Each path is a new rotation, seen through one point. The rows after it are directions, each followed by how far the rotation turns it, in degrees each step (0 if it stays put).
Each turn is a multiple of 5 degrees from 10 to 175, or 0.
Each row of a path follows its step; steps can be skipped.
Rotation 1:
step 0: [-30  -8  54 -22  -2  28  15  36  27 -80  71  -8   5 -11   9 -21   3  -9
   0  26  28 -25  -6   5  -2  23 -30  -1   1  -3  21  18  14  57  -4 -32
  14 -51  -9  -2  48  18 -23  -9  30  -5  -1 -15  -1]
step 1: [ 30 -50   3   9 -14 -40  20  -3 -24 -42  -6   0  -5  49 -24 -23  40   9
 -14  -9 -36 -41 -14  -7 -37  24 -38  11 -17   8 -19  37 -27  17 -61  19
   2   9 -52  20 -48   2  46   3  -6 -16  -8   5 -23]
step 2: [ 22   8 -29 -26  43 -32   5  22  13  23  -3  -3 -25 -43   2  43  -4  -6
 -20  24 -60  21 -27 -51   7 -19 -24   7   5  45  -7 -31 -37 -17 -18 -34
 -13   7  51  11 -60 -33   2  20 -15  13  38 -12  -2]
step 3: [  9 -11   1  32  -7  26 -23   7   7  17  -1 -10 -43 -29  34 -12  -5  14
  -3  -7   8  92   9  22  -3   1 -22 -37 -34  22  -2   9   3 -48  27 -25
  20  22  -4 -13  28  21 -22 -42  66  49  24   2 -18]
step 4: [-31  -5  57  25 -44 -37  -7  14  14  -6  11  -3  27   7  11   1   1 -29
 -10   6  16  18 -59  11 -26  42 -20  24  27 -41   5 -33 -11  42  21 -19
  54  40  -6  -6  64   6   9  -3   0 -17 -37  22  18]
step 5: [  7 -14  18   1  50 -43  35  25 -25  30  23   2 -18  37 -13 -16 -33   6
   2  28 -25 -61   5 -16  27  28 -16 -16   7 -18  25   1  40  43 -53  -9
  -3 -34 -40  46  18 -28  30 -28  17 -12   2 -29   7]
step 7: [-17   1 -24  -6 -41 -34   2  22  18 -54 -28  -8  -2 -43  10 -40  15  -3
 -30   2  -6  17  14  34 -21 -15 -71  18 -13  34  -2 -21 -20 -53  -6 -28
  24  31 -10 -42 -49   9  19 -19   7  25  40 -22   2]
step 8: [ 16 -54 -19  13   9 -27   7   0   3  52  -1  -3 -52  12   2   9  -1 -41
 -28  31 -34  54 -34   3 -21   1  -2  -1  57 -24 -34 -50 -16 -24   7  23
  46  -3  16   0  45  26  25  -1  11   5  11  38 -16]
step 9: [ 27  34  43  -6  58  -7 -12   1 -31  42  36 -11  -8  -1  57  -6 -31  21
  14  13  36  -9 -34  23  27  28   3 -22 -12  -3  19  -3 -26  44 -20 -62
   8   9  23  -6  46 -16  -6  -7  55  -3 -21  16  -6]
step 10: [ 18   4  42  23 -36  -7  30  18   0 -10  -7  19  35 -23  -6   2   5  60
  18 -35 -13  -8   3 -25 -34  78 -22 -35 -17 -20  22  29  46  35 -10  12
   3  24 -38 -11  10 -41  17 -37 -35  10  10  -7 -10]
[ -3  11  -4  -2 -11  -4  -6   2  -6  -8   1  -3  -6  -4   3   5   4  -6
 -13  -3 -18   4  12 -12  17  -2   5  -2   0   0  -7   4  -8 -28   6   1
   6   8  -3  -1  -7  -8  -8  -9  -5  14  -1   3  13]  80
[  2   1 -11  -4   2  13  -6 -11  -1  -1   3   6   3   5  -5   0   1  -2
   7  -3  -5  -8 -12  -8  -5  -7  -5 -17  -8   1  -1 -19 -12  -4  -2  -5
   8   4   8  -7   2   9  19   4   1  29  -2   0  -7]  65
[  4   6   5  -9  -8   7 -12   0   3   2  15  -6  -9  12   1   4  -2 -14
  -4 -14  -6   6  15  11  -2   6 -11   6  12  -8  -3 -12  -1   7   2   5
   2  -6   9  -5   5  15   8  -8  14 -10  -5  -4  12]  85
[ -5  -6 -10  -2  -8   2   1 -10  -7   7   2  -5 -12   5   4 -12   8  13
  16   2   0   6  12  -2   0  18  -3  -8  -2  -2   3   0   2 -11   1  11
  -5   3 -20  14   6   1  11  10   9   0  18  -4   4]  160
